Rotation paths and how fast each direction turns (deg/step):
Each turn is a multiple of 5 degrees from 10 to 175, or 0.
Each row of a path follows its step; steps can be skipped.

step 0: [-25 -13  -2 -32   6  -1  12  -3 -17  60  25   4  26   7  45  24  -8  -5
   2  -8   7   6  32  -1  -4  -7 -26  11   3  19  27   5  14 -12 -46  21
  16   3  24  22 -43  -7 -11 -25 -35  19  31  36 -12 -19 -10  18 -18  42
 -10  15]
step 1: [-29 -22 -45 -33   9  17 -24  19   0 -29  21   4  31   9  43  -9 -11  23
 -23   7  61  21   8  -1  -2  -3  -9  11  -8   4 -33  23 -14 -15  13   8
 -43 -20  30 -14 -15  11  19 -33 -26  31   6  30 -16  22   5  -7   2   7
 -23  13]
step 3: [-65 -10  28  24   2  46  22  -5 -37   0  -1  -1 -14   4  20 -53 -34  15
 -29  21  -6 -13  14 -14  15  -2 -31  11 -10  17  -1  24  -5 -21  15   0
  -3  -7 -66  -1  -5   4  -2   9 -11  13  11  10  45  17   6   6  12  22
  -6   3]
step 5: [  4 -35  -2  -3  55  42   8   2 -48  31 -24  -2 -21  24   9  -3 -23   9
   1   2  12  31  11   4  -2  23  -5   1  -6  10 -36  11  27  18  -6  11
 -15 -16  16  21  39  30   3 -19 -20 -20  -7  -5  11 -56  -5  14 -46  10
  11  17]
step 6: [-23  14   5   3  -2   8 -10  33  -9  58  10  -3  16   1  14  31 -20  40
   2  47  31  21  22 -11  16 -25   0   3  13  24  13  18 -35 -54 -33  29
   8  -4  17  20  26  12  18 -20 -10   9   8 -31   5 -44   0  -8 -22  -9
  -5   8]
step 7: [-23  17 -43 -32 -23  26  -9  19 -16   4  -5  13   6 -63 -15  -8   3   4
 -19  43  20   4  23 -20 -10  -3  19 -13 -38  14 -35  43 -46  -5   8 -39
 -23   3  19  14  14  15   2 -16 -16   7 -13  11  11 -23 -29   1   2  25
  -6  -6]
step 14: [-11  -6 -21  13 -24  21 -31  -2  19  -5  14  -1   1  12  11  -9 -63   4
   1 -14  10  13  51   9 -20  -4  -5   8  -4  -8  44  40   7  27 -42  43
 -10 -16   4   8 -23  27  -2  -2   3   2  11  19  29   2  26   9  -1  55
 -19  28]
step 17: [-34 -29  27 -10  32  17  57  18 -28  33  15  17  14  12  29  -1 -23  22
 -40 -16  -7  -6 -10  10  16  20 -24  41 -12  -4   1  -6  11 -22 -19 -20
 -20 -11   6  22 -13  -3  16 -12 -11  23  36  24   6 -14  31  -1 -54  16
  -1   8]
step 18: [-14 -25   3  -5   4  16   1  22 -14   8  23 -20  12  26   3  18 -38  11
 -14  16  48 -22 -12  16 -19 -25  -8 -16  30  10 -58  46  -3 -17  -1  -6
 -23 -39   1   4 -29  27  23 -24 -17  42  18 -10  15 -37   5 -26   6 -14
 -13  -5]
Directions:
[  8  11   7   0  -3  -7   5   3   2   4   8  13   2  -8   2  -8  -8  -3
  -6  -2 -10   2   0  -3   0  -5  -2   1   7   3  -8   0  -9  -2  -1   6
  -3   8  -6   2   0  14   7  -3   2  -8   9  -1   5   0   8   1  -2   2
   5   1] => 100
[  9   5   1   1   4  -3  -5  11  -3  -8  -1   1  -6   9   0  -5  -1   0
  -1  -2  12  -5  -2   2 -10   2   1   6   4   0  -1   2   3  10   1  -4
   1  -3  -1  16   1  -4  14  -6  12  -4   4   4   1   0 -10  -1   0  -4
   2   9] => 110
[ -6   1  -1  12   0   5   7   5   0   3  -4   0   2  -9   2  -2   0 -13
  -2   6   3  -6   2  -9   3  -5   7  -9 -11   4   8  -2  -9   0  -4  -8
   7   3  -8   4  -1  -1   1  -4   5  -5  -5   2   6  11  -7  -3   3  -8
   6  -1] => 85
[  4   0   3   0  -9  -8   8   3  -1   5  -1  -4   4  -3  -7  13  -6  -9
  -6   0   8  15   4  -1  -3   8  -3   2  -2   7  -7   0   7  -2   3   3
   4  -3  -3   2  -1  -4   2  -4  -8   3   3   4   0  -1  -4  -3 -15 -12
   2  -6] => 60
[ -1   7   9  -1  -2  -6   3   3   1   6   1  -3  -3   5   0   6  -3   3
   2   0  -6  -8   3  -7  -7   3   5   7  -6 -14   8 -12  -7  -6  -4   0
  10   2   8 -10   3  -6   9  -8   2   5   4   4  -7  -5  -1  -1  -2   5
   2  -3] => 170

step 1: [  6 -24   5 -28 -32   3 -30  -2  -5 -18  33  23  19 -42  -7  -5  14  -1
  18 -22 -35 -27 -35   0 -13  -4 -31 -21  10 -30  30   6  -4  67 -16  -2
  -9 -23  -2   2 -23 -15   2  -7  25   8 -10  47   5 -33  11 -11   0  -8
  -7  29]
step 2: [-27  14   1  -7  16 -17 -30  16  10  32  23  11   6   8  27 -20  13 -22
  16 -11  -8 -23  -2 -39 -12  -5 -39 -53 -20  -7 -24  13 -11  10 -22  10
 -23  -1 -22 -10 -29 -13  28 -22  36 -29 -38  26  35 -35  15 -16  -3  15
 -16  10]
step 7: [ 19  -4 -21   7  22 -22   4  41  27 -26 -12   1  -9  -7   0  -2   3  -4
 -23  14  40  18 -36 -11 -34 -29   9  17  33   3  40 -18 -23  30   2  -3
 -41   1 -24 -29  10 -14 -25  29  49  15 -23  37   2  14   4   6   1 -18
  19  12]
step 9: [ 12 -43 -21 -10  -4 -16 -14  22  40  16  -2 -18  30 -27   8   2  -8 -47
 -25  22   0 -16 -19 -18 -25   6 -45   5  20  15  14  30  13 -41 -27   2
 -20 -23 -34  29  -5  -9  19  32   1  29   1   3  -2  -2   0 -18  23   3
 -35 -24]
step 10: [  1 -24  30 -11   0   9  -6   0  30  26   2  -4  21  -6 -11  21   3  -3
   7  30  54  -9 -19 -13 -37  -9 -24   5  37  23  38 -21   0 -38   1   9
 -60 -37 -11  -3 -19 -10   3 -12  25 -30   4  -9  31   4 -10  25  -2 -21
  -1 -31]
step 11: [-43 -33  14 -13  22 -16  14   4  26  31  18 -23   8 -26 -13  30 -21  34
  24 -15  16  26  -4  -2  -4   7  -2  16  41 -12   5   3  -7 -43   5  12
 -42 -15   6 -12  21   1  31 -26  -7   9  26 -20  27  12  28 -21 -24 -23
 -36  23]
step 13: [  0   4 -19   6  10 -20  -7  16  -4  25  24  12  17 -11  17 -13  19   1
   8  19 -29  19 -11   4 -20   7   9 -17  43  69   6 -34 -21   2  27  32
 -11 -54  36  -9  15  -1   7 -19  30  -7   5   4  28  -9 -35  36 -13 -11
 -12  20]
step 15: [ 38  18 -20 -25 -18 -10  17  34  -3  10 -25 -16  20 -22  37  -5  39  -3
   9 -32 -16  -2  -9 -32   5  21 -33 -26  20 -29 -37  -3  19 -28  41 -10
 -11 -27 -33 -20  19 -18 -14  -3  31  25   8  21 -16  -4  -7  29 -10   9
  -5  13]
step 18: [ 10  22   1  16  -4  17  50  -2  -3 -10  29 -28   9 -17  47   6  14   8
  12 -29  16 -12  15  -3 -15   9 -30 -46  33  -4   3  29  11   0   9  15
 -32  14 -29 -30   0  20   4  -9  -8 -11 -41  39   7  12  37   5 -38 -30
 -14  -9]
Directions:
[ -2  -1  -3  -5  -4  -2 -14  -3   3   8  -5   1   2  -2  -1  -3  -3   1
   3   1   8  -1  -1  -9  -8   0  -3   3  -4  -6   0   1  14 -13   5  -5
  13  -3  -6   6 -10  -5  -1   8  -2  -8  -2   6   5   3   4   4  -9   7
   1   4] => 55
[  0   1  -1  -7   7  -5   2   3   2  -5  -7   4   1   0  -4   6  -1   2
  -6  -2   4  -2   2   0   4 -15 -10   7  -6  12  12   5   2  -2   2   3
   1   3  -2   5  -1  11   4  -1  13  -4   1  -5  -1  11   5  -5   7   7
  -1   7] => 20
[  1  -4   7   2  -2   6   3  -3  -3  -8  -7   4   4  -8  -2   5   5   5
 -14   0   2  -2   3   9  -4   1  -5   3  -5  -2  -7  -8   9  10  -6  -1
 -11   0   1   7  -8  -8  -8   9   2  -8   1  -9   2  -1  -1  -2  -6  -3
   5   2] => 160
[ 10 -10   8   4  -3 -10  -5  -7  -3   8  -2   2   0  -2  -2   1   0   4
  -7   1  -4   7   1  -2   5   4  -9   1   6   3   0  -7   4 -10  -4  12
   5  -3  -6 -16   2   6  -1  -2  -4   2   1  -8  -5   2  -5   6  -1  -5
   3   9] => 20
[  2  -4  -4   3  -1   0   9  11  -3   5   0  -8   0  -4  20  -5   7  -4
  -8   9   2   1   3  -3   4   1  -5  -2  -9   0  -6   5   5   0   5   3
   2   7  -7   7  -5   0  13  -1  -6   0   4  -7 -10  -1   3   3  -3  -1
  -2  -2] => 115
[  0  -8   2  -4   3  -6   0 -11   5  -5   2  -8  -9   2  -1  -1  -8  -2
  -7   8  16  -3   4  -8  -9  -1  11  -5  11   3   2  -1   6   3  -1   1
  -1   4  -1   3   6  -6   4   8  -1   5  -1  -9  -6   3  -4  -3   8   1
  -3  -3] => 25
[ -2  -3   3  -7  -8  -7   3  -5   2  -4   3  12   1  -2   4 -14   5   7
   1  -5  16   3  -2   5   9   3  11  12   2  -9   4   9  -4   5   0   5
  -7  -4  -3   3  -5   7   3  -2   0   3  -1  -1   2  -1   1   7  -3   0
  -1   5] => 110
[ -2  -6   2   5  -3  -3 -10   9   2  11   8  -5   2  -2  -7  -7   3  10
  -9   1  -5 -16  -1   3  -3  -1   8   7   4   4   4  -5  -4   3   6  -4
   0   7  -1   0   4   8  -4   3   5  -8   4  -1  -6   0   2   8  -2   1
   3 -12] => 110

step 2: [  4 -40   2  -2 -20  -1 -16 -48 -11  23  -2  11  19 -13  12 -12 -13  30
 -26   2  -3   4   2   3 -10  11  -9  23   7  -7 -32  12   8 -29   3   8
 -31   7  28  25  22 -17 -26  57  -8 -23  21 -21   1  -8  -7  11 -15  -4
  16  10]
step 3: [ 18 -14  -4  31 -29  10  17   2  19 -17 -19 -39  10 -11  25  10  10  11
 -41   6  49  13 -17  19  17  18 -17  27 -15 -16  -2   6  -9   5   0  13
 -11  11  13 -28  25 -14   4   1 -11 -17   5  17 -24 -47  -8 -17  11  -4
   2 -26]
step 5: [-20  -4  10   0 -24  40  -8 -13 -35   4   1   4 -46 -11 -23 -16  14  34
 -39  -5 -15  -8  15  -5 -20   5 -31  -1 -14 -25  12  20 -20 -24 -15  43
 -15   0 -34 -10  12  -6 -11 -12   0  -2  -9   4   1  20  -5 -13  -2  -7
 -28 -20]
step 7: [ 13  35  37  13   8  17  -7  16  -6   3  -2  19   9  -3 -18  25 -24  39
  20 -10  34  29 -10 -24  10   2  -1  -2  -2 -10 -16   6  11 -18  -4 -12
  33  19 -11  20  27 -10 -25   8  -7 -34  11   8  28  30   6  30  19 -13
 -11 -33]
step 9: [  8  13  -7 -22 -32 -18 -17   4  12  -4   7 -16  -4  -5  48  -7  -7  31
  10  17 -27 -23  -1   7 -12   8 -20  -3 -37   1   9 -57  27  -3  14   0
  24   6  22  20  27 -29   6  15 -17   9  -7   9  10   4   6  24 -25 -22
 -22 -12]
step 10: [-16  -7  16  26  21  24  -8   8  -2 -40 -18  14  24   5  31   6 -34 -16
 -14  34   9 -13 -11   9  -7 -18 -46  13 -32 -28  14  -3  11   7 -14   1
  -4 -33  -7   5  -5 -18   4  28  16   1  -2 -30   7  11 -19  24  -1 -17
  -1 -36]
step 12: [-28  10  11 -14 -14 -18   3 -16   3 -12 -16 -15 -10   4  19   0  12  25
 -22  10   4  38   6  -1   0 -11  13  17 -16 -16 -23 -15  -9  14   0   1
 -21   7   1 -18  32   0  10  -5  31 -10 -40 -22  -4 -18  16  38  34  33
 -55 -14]
step 13: [  5  -1 -35 -16  23  32 -27 -19  -9 -45  -6 -24  -7 -21 -21  18   5   8
  14   5  -9 -16 -15  36   7  17  28 -11 -10 -28  15 -14   9 -11   0  -3
  21  -3 -24 -35 -10  -6   1  -2  20 -47 -30 -20  -7   4 -10  16  19  23
   4  -9]
step 14: [ 11  -8 -50 -25 -14  -4 -28  12   0   6  -2  -4 -11 -16 -16   1   9  40
   0 -13  -9  -7  11  -5 -34 -11 -14  12  24 -52  -3  -3   1 -43 -12 -15
   2  -1 -27  42  -5  31 -10  15   5   5  20 -24  13  -8   4  16  32   3
  -4 -12]
Directions:
[  0  10   5  -2  -7  -1   1  -4  -2   3   5   6  10   3   3  -3  11  -7
  -3  -2  -2   3  -1   0  -2  -2  13  -8  -2   6  -2  -4  -3   1 -10   6
  -1   2   1  -1   6  -3  11 -14   1  -7  -5  12   0  -3   6   2   8   7
   0  -8] => 90
[  3  -1   8  -6   0  -9   1  11   3   2  -6   3   4   5   2   2   0   2
  -1   2  -8  -2 -13   3   6  -7  -5  -9   8   7 -12  -4   2  -2   5  11
   5   1  -1   2  -8   3  -2   2   4   1  -1   6  -1   6 -14   5  -7  -4
  -2  -7] => 40
[  2 -10  -3  -2   2   0   1  -3  -6   1 -15   4   9  -8   2  -4  -9  -2
   4  -5   3   3  -8  -2 -15   3   1  -3  -2  10  -7   3   0   2   1   1
  -5  -7   6   1  -3   2  10  -6   2   6  -1 -12  -4   7   1   5   6   4
  -1   5] => 170
[ -1   4   2  -2   2   3   4  -3  -4   0  -7   1  -8   8 -19  -4   0   7
  10   3   3  -6   0  -1  -4  -5   4   0   7  -4  -9   3  -3   3   9  -3
   4 -12  -1  -4   0   3  -2   0   5  -8 -12   5   5   0   7  -3   1   7
 -11   1] => 55
[  0   1  -1  -3   2  -4   7   3  -2  -9  -1 -10   3  -9   3  -3   2  -4
   2   0 -11  14   7  -7   3   4  -5   2  -5  -4  -9  -1   2  -3  10   9
   7  -2   7  -6   6  -2   9   8   4   0  -6   6  -4  -3   9  -5   0  -7
   1   5] => 115
[ -4   0  -3   1  -3  -1  -5   1  10  -2 -11  -4 -10  -1  -5  -2  10   2
  -7  -3  -4   8  -6  -2  -8  -3   0  -1   0   4  -3  -2   8   0   0   1
  -4   3 -11 -11   5   7  -5   4  -3  -2  -1  -3   3   5   1  -8   8   6
  18  -5] => 40
